One turn sends every row of this set to another row. A few are shown first. Where does it send the rows asked after them?
q_496: [ 4.97 -0.16  3.32 -0.24  1.01  1.34  0.24 -0.77  1.21 -0.04 -0.58 -0.56
 -0.08 -1.37  1.76 -2.89  1.76 -1.23  0.18 -0.07  0.69  0.38  1.25 -0.84
 -2.51 -0.34  1.57  1.01  1.92  0.20 -0.64 -0.41 -0.62  2.41 -1.61 -1.07
  0.53 -1.61  2.79 -0.81 -0.29 -1.07  2.79  0.29  1.37  1.37  0.19]
q_359: [ 2.83  0.39 -1.17 -0.20 -0.62  0.70  0.15  0.74  1.93  1.97 -0.46 -3.43
 -0.58 -0.28  0.06 -1.90 -1.33 -0.01 -0.69 -1.02  0.24 -0.82 -0.77 -0.80
  1.77  0.72 -0.61 -1.54 -0.78  2.29  2.37  0.90  1.03  0.97  0.04 -0.65
  0.01 -1.51 -0.25 -2.66  0.33  0.58  2.66 -1.02 -0.55 -2.85  1.41]
q_157: [ 3.00  1.45 -1.13  0.58 -0.70  0.84  0.23  0.47  2.02  1.19  0.09 -3.62
  0.53 -0.55 -0.05 -2.50 -1.72 -0.96 -1.54 -1.02 -0.48 -0.89 -1.27  0.00
  0.60  0.61  0.95 -1.73 -0.94  2.56  2.77  0.68  1.26  0.72 -0.48 -1.58
  0.40 -1.00 -0.15 -0.33  0.18 -0.74  3.04 -0.84  0.31 -2.43  1.67]
q_429: [ 4.56 -0.24  2.51 -1.07  0.66  0.73  0.06 -0.58  1.72  0.87 -0.94 -0.10
 -0.60 -1.99  0.87 -3.09  1.67 -0.63 -0.20 -0.09  0.99  0.07  1.30 -0.43
 -1.84 -0.79  1.29  0.24  1.39  0.26 -0.25 -0.48 -0.87  2.07 -2.20 -0.92
  0.80 -1.92  2.83 -0.98 -0.17 -1.83  2.60  0.81  1.83  2.09  0.51]
q_318: [ 4.74  0.45  3.11 -0.74  0.11  0.98 -0.15 -0.13  0.86  0.34 -0.93  0.35
  0.30 -0.61  1.38 -2.60  1.68 -1.48  0.77 -0.33  1.21 -0.20  2.08 -0.98
 -2.62  0.14  0.98  1.12  2.17 -0.19 -0.61 -0.03  0.21  2.58 -0.65 -0.92
  0.77 -1.80  2.64  0.00 -0.74 -1.34  3.66 -0.74  1.78  0.80  0.67]
q_653: [ 2.17  0.69 -0.95  1.22 -0.25  0.97  0.65  0.92  2.06  2.27 -0.55 -3.65
  0.33 -1.53 -0.47 -1.53 -1.26 -1.10 -1.60 -0.74  0.11 -0.63 -0.84 -1.02
  2.02  0.14  0.41 -1.69  0.02  1.89  2.39  1.12  1.24  1.21  0.28 -1.93
 -0.19 -0.54 -0.41 -0.62  0.19 -1.00  3.26 -0.40  0.64 -2.12  0.97]
q_481: [ 2.00  0.31 -0.72  0.63 -0.27  0.17  0.71  0.49  1.80  2.46 -0.95 -3.17
 -1.16 -1.40  0.11 -1.29 -0.87 -1.11 -0.83 -0.51  0.32 -0.73 -1.01 -0.78
  1.79  0.82  0.06 -2.21  0.08  1.57  2.09  0.62  0.85  1.51  0.71 -0.72
 -0.14 -0.91 -0.41 -2.59 -1.19  0.12  2.62 -1.09 -0.23 -2.65  1.26]
q_634: [ 2.47  0.40 -1.30  0.00 -0.44  0.93  0.39  0.85  2.09  1.68 -0.48 -3.48
  0.07 -0.18 -0.28 -1.64 -1.72  0.01 -0.97 -1.07 -0.02 -0.92 -0.97 -1.00
  1.37  0.56  0.15 -1.07 -1.02  2.71  2.32  1.12  1.14  0.31 -0.20 -1.38
 -0.11 -1.23 -0.10 -1.69  1.29 -0.55  3.05 -0.56 -0.15 -2.38  1.69]
q_239: [ 4.76 -0.16  3.25 -1.69  0.17  0.87  0.60  0.38  2.09  0.61  0.01 -0.01
 -0.80 -1.69  1.83 -3.03  0.27 -0.38  0.32 -0.82  0.91 -0.01  1.88 -0.56
 -2.21 -0.67  1.77  0.58  1.53  0.35 -0.03 -0.61 -0.40  1.52 -1.64 -0.82
  0.68 -2.02  3.73 -1.13 -0.07 -0.62  3.28  0.73  1.44  1.09  0.00]
q_257: [ 4.02 -0.30  1.90  0.45  1.10  3.86  0.00  1.88 -0.46  0.66  1.49 -1.29
 -1.64  0.49 -2.98 -0.67  1.10 -0.21  0.79  0.16  0.68  0.80  0.84  0.95
 -1.26 -0.65  0.50  0.18 -1.07  1.05 -0.19  1.43  0.28  3.26 -0.75 -0.66
 -1.12 -1.12 -0.55 -1.12 -0.95  0.78  0.71  0.15  1.69 -2.05 -0.13]
q_908: [ 2.34  0.56 -1.17  1.46 -0.44  1.10  0.79  0.53  1.56  1.82 -0.86 -4.25
  0.91 -0.55 -0.34 -1.50 -0.16 -0.87 -1.77 -0.76  0.06 -0.38 -0.31 -0.85
  1.66  0.29  0.73 -0.86 -0.38  2.49  1.94  1.06  0.63  1.00  0.19 -2.17
 -0.58 -0.92 -0.96 -1.08  0.40 -0.43  2.76 -1.19  0.18 -2.66  1.18]
q_51: [ 2.86  0.23 -0.99  1.11 -0.62  0.41  0.76  0.19  1.39  2.18 -1.12 -4.15
 -0.07 -0.55 -0.06 -1.51  0.17 -0.66 -1.20 -0.75  0.23 -0.48 -0.19 -0.45
  1.82  0.56 -0.07 -1.52 -0.21  2.09  1.71  0.89  0.55  1.54  0.47 -1.05
 -0.52 -1.19 -0.90 -2.49 -0.80  0.89  2.11 -1.55 -0.44 -3.08  1.24]
q_184: [ 3.62  0.01  1.80  0.60  0.33  4.39  0.87  2.48 -0.32  0.12  1.80 -1.10
 -1.35  0.95 -3.30 -0.68  1.02 -0.67  1.31 -0.35  0.86  0.72  1.33  0.80
 -1.24 -0.09  1.04 -0.26 -1.32  1.07  0.18  1.33 -0.12  2.72 -0.26 -1.54
 -1.18 -0.57 -0.05 -0.83 -0.75  0.33  1.33 -0.04  1.88 -2.29 -0.24]
q_135: [ 3.81 -0.40  1.97  0.65  1.17  4.22  0.52  2.06 -0.58  0.41  1.64 -1.35
 -1.51  0.52 -3.33 -0.67  1.02 -0.28  0.82 -0.30  0.68  0.69  1.14  0.99
 -1.33 -0.71  0.77 -0.10 -1.12  1.09 -0.07  1.47 -0.14  2.53 -0.65 -1.16
 -1.23 -1.00 -0.18 -1.24 -0.90  0.64  0.64  0.35  1.79 -2.02 -0.01]
q_46: [ 4.64  0.21  2.90 -1.40 -0.11  0.13 -0.07 -0.43  1.77  1.00 -0.92 -0.90
  0.04 -2.34  2.06 -3.40  0.16 -0.30 -0.36 -0.59  0.07 -0.04  1.82  0.21
 -2.47 -1.01  1.24 -0.03  1.15  0.54  0.01 -0.28 -0.79  2.07 -2.69 -0.88
  0.63 -1.66  2.94 -0.40 -0.09 -1.00  2.98  1.05  1.70  0.65  0.10]
q_895: [ 2.83 -1.29  1.87 -0.91 -0.49  4.03 -0.25  2.08  0.15  0.57  1.91 -1.59
  0.28  0.01 -0.89 -1.03  2.18 -0.34  1.69 -0.33 -0.62  0.70  0.69  0.70
 -0.44 -2.26 -0.51 -1.15 -0.02  1.49 -0.87  1.11 -0.76  2.80  0.06 -1.39
 -1.55  0.51 -0.46  0.02 -0.04  1.08  0.62  0.34  1.38 -0.84 -0.94]
q_921: [ 3.96  0.79  2.64 -1.86 -1.39  0.01  0.30  0.25  1.41  0.98 -1.52  0.23
 -0.01 -1.32  2.04 -3.22  0.57 -0.69  0.69 -0.58  0.63 -0.45  2.70 -0.10
 -2.54  0.27  1.32 -0.10  0.91  0.42  0.26 -0.28 -0.60  2.13 -1.31 -1.03
  1.09 -1.55  3.12  0.45 -0.43 -1.08  3.94 -0.56  1.90  0.01  0.33]
q_395: [ 4.65  0.47  2.97 -1.87 -0.22  0.78  0.35  0.78  1.49  0.81 -0.19  0.46
 -0.31 -1.09  1.33 -2.66  0.32 -0.58  0.61 -0.92  1.17 -0.45  2.61 -0.66
 -2.18 -0.48  1.18  0.89  1.71  0.18  0.06 -0.04  0.20  1.33 -1.06 -0.80
  1.06 -2.32  3.59 -0.17 -0.12 -0.88  4.11 -0.11  1.97  0.50  0.45]
q_733: [ 1.82 -1.19  1.80 -1.42 -0.88  3.08 -0.11  2.26 -0.33  0.70  0.64 -0.37
 -0.19  0.38 -0.86 -0.52  2.08 -0.39  2.23 -0.22 -0.20  0.10  0.55  0.65
 -0.75 -1.62 -0.26 -0.63  0.03  1.45 -1.38  1.63 -0.54  2.58  0.53 -1.34
 -1.48 -0.07 -0.78 -0.20 -0.06  1.19  0.95 -0.12  1.34 -1.25 -0.43]
q_596: [ 2.81  1.02 -0.58  0.07 -0.35 -0.38  0.15  0.12  1.66  1.74 -0.93 -3.05
 -0.72 -0.85  0.38 -1.93 -1.60 -0.75 -0.67 -0.54 -0.18 -1.20 -1.33  0.42
  0.64  0.79  0.75 -1.73 -0.76  2.19  2.16  0.81  1.04  1.08 -0.37 -0.46
  0.44 -1.77 -0.32 -2.44 -0.80  0.23  2.00 -0.96 -0.76 -2.84  2.16]
q_788: [ 4.59  0.59  2.18 -1.45 -0.59  0.85  0.03 -0.14  1.24  0.96 -0.96  0.71
 -0.38 -0.94  0.50 -3.04  1.91 -1.04  0.61 -0.38  1.46 -0.25  2.28 -0.69
 -1.63  0.21  1.03  0.29  1.58 -0.03  0.27 -0.43 -0.24  1.99 -1.04 -0.72
  1.28 -1.68  3.16 -0.07 -0.84 -2.04  3.75 -0.94  2.38  1.40  0.59]
q_488: [ 2.26 -0.94  1.98 -0.93 -0.46  3.90 -0.61  1.97  0.05  0.40  1.50 -1.25
  0.08  0.37 -0.89 -1.14  1.92 -0.71  1.39 -0.54 -0.46  0.35  0.71  0.51
 -0.62 -2.23 -0.85 -1.09  0.05  1.73 -1.20  1.24 -0.76  2.54  0.28 -1.52
 -1.50  0.53 -0.45 -0.05  0.47  0.70  0.79  0.52  1.31 -0.93 -0.52]
q_373: [ 1.96 -1.14  1.98 -1.02 -0.57  3.59 -0.52  2.14 -0.31  0.19  0.78 -0.69
 -0.39  0.48 -0.93 -0.75  1.98 -0.82  2.04 -0.44 -0.33 -0.18  0.74  0.45
 -0.61 -1.85 -0.74 -1.04 -0.03  1.66 -1.50  1.60 -0.70  2.56  0.60 -1.27
 -1.62 -0.10 -0.64 -0.62  0.18  0.97  0.75  0.03  1.03 -1.33 -0.30]
q_52: [ 2.89  0.18 -1.78 -0.78 -0.62 -0.09  0.58  1.20  0.85  1.68 -0.33 -3.03
 -1.14 -1.65  0.18 -1.32 -1.12 -0.81 -0.69  0.27  1.31 -0.79 -0.85  0.31
  1.42  1.47 -0.22 -1.17 -0.35  2.26  1.96  0.79  1.36  1.34  0.88 -0.50
 -0.54 -0.85 -0.27 -2.10 -0.14  0.28  2.31 -1.16 -0.05 -3.18  1.35]
q_628: [ 4.62 -0.23  2.24 -2.35  1.34  1.21 -0.06 -0.76  1.67  1.09 -0.69 -0.36
 -0.26 -2.25  1.78 -1.80  1.20 -0.15  1.24 -0.76  0.40 -0.11  1.25 -0.15
 -1.92 -0.58  1.53  0.60  0.88  0.39  0.14 -0.40 -0.72  2.27 -1.94 -0.96
  0.68 -1.97  3.42 -1.13 -0.39 -0.78  2.35  0.80  2.07  1.11  0.03]
q_861: [ 4.60  0.67  1.85 -2.37  0.04  1.58  0.05 -0.38  1.24  0.97 -0.62  0.15
  0.40 -1.62  1.51 -1.95  1.21 -0.63  1.95 -1.15  0.77 -0.39  2.26 -0.55
 -1.67 -0.14  1.31  0.86  0.64  0.40  0.54 -0.50 -0.16  2.28 -1.05 -1.30
  1.08 -1.73  3.43  0.53 -0.42 -1.21  3.74 -0.48  2.79  0.74  0.00]
q_734: [ 2.92  0.30 -1.96 -0.07 -0.25  0.66  0.60  1.19  1.17  1.51  0.50 -3.91
  0.17 -2.13 -0.32 -1.61 -1.44 -0.72 -1.70  0.03  0.74 -0.55 -1.06  0.01
  1.36  0.59  0.36 -0.88 -0.38  2.67  2.01  0.75  1.50  1.04  0.08 -1.25
 -0.69 -0.34 -0.31 -0.74  0.97 -0.79  2.50  0.06  0.59 -2.45  1.02]
q_825: [ 3.58  0.00  1.67  0.29  0.56  4.34  0.92  2.56 -0.30  0.12  1.87 -0.90
 -1.34  0.74 -2.83 -0.60  1.19 -0.71  1.11  0.18  0.87  0.90  0.87  0.57
 -1.21 -0.01  1.13  0.00 -1.48  1.43  0.23  1.33  0.16  3.12 -0.51 -1.60
 -1.00 -0.25 -0.27 -0.42 -0.36  0.15  1.43 -0.51  1.83 -2.15 -0.37]

q_596 goes to q_921
q_895 goes to q_257
q_496 goes to q_51
Where do these go?
q_429 goes to q_481
q_628 goes to q_52
q_634 goes to q_239

